128 stands for zero in the data rows.
Each row below has a hidden score, from 0 to 16, with 8 about the middle. What is it?
[138 153 161  85  65 123 113 121] ~ 2
[176 133  67 194 150 108 129 161] ~ 12
[104  82 101 113 113 103 105 137] ~ 16
[105 127 122 122 175 130 111 125] ~ 10
[123 162 137 125 126 149 119 175] ~ 10
[111  90 170 107 101 103 103 109] ~ 11
[141 158 188  83  60 134 113 124] ~ 0
[ 87 141 120 101 174 131 116 100] ~ 8
[183  89  87 175 139  73 141 121] ~ 8
[141 100 105 102 108  85 106 120] ~ 7
[122  70  68 126 135  78 126 105] ~ 14
[150 156 105 161 142 151 141 157] ~ 9
[132  67 108 123 119  99 164  77] ~ 8
[186 121  82 179 140 127 165 124] ~ 5
[115  83 180 110  98  85  91 120] ~ 12
[142 174 126 133 108 182 147 174] ~ 7
[175 137 113 170 139 161 182 112] ~ 3
[115 101 121 152 142  96  85 214] ~ 16
[120 182 159 104  79 176 123 122] ~ 4
[107  99 159 104  95  92  98 129] ~ 12
[164 149  92 176 143 123 132 170] ~ 10
[136 148 159  85  70 122 107 126] ~ 3
[179 128  90 186 145 131 161 133] ~ 7
[129  91  93 126 124 100 149  88] ~ 9
[117  78 134 132 124 137 186  56] ~ 8
[ 87 139 117  90 165 147 143  83] ~ 5
[176  99 112 186 153  86 132 129] ~ 9
[114 139  85 137 116 166 156 126] ~ 12
[111 129 150 126 148 111  90 165] ~ 13
[ 73 116 116 123 181 142 139  80] ~ 13
[ 74  94 133 119 169 135 137  81] ~ 14
[140 175 182  73  56 143 127 115] ~ 0
[187 123  80 191 145 106 141 147] ~ 9
[183 123 102 185 144 125 167 124] ~ 5
[172  93 132 164 147 119 178  84] ~ 3
[ 74 173 143  74 139 177 119 134] ~ 8
[167 125 150 152 141 148 192  80] ~ 0
[ 98 129 125 109 174 121 118 106] ~ 8
[127 146 194  88  69 123 110 121] ~ 3
[131 168 143 123 120 173 143 165] ~ 6
[129 170 158  92  67 153 121 125] ~ 3
[116 108  78 112 116  82  98 123] ~ 13
[129 159 179  77  67 138 108 128] ~ 2
[ 89 131 121  95 171 130 138  76] ~ 5
[ 73 129 153 120 140 145  92 127] ~ 16
[132 167 151  81  74 141 138 106] ~ 0
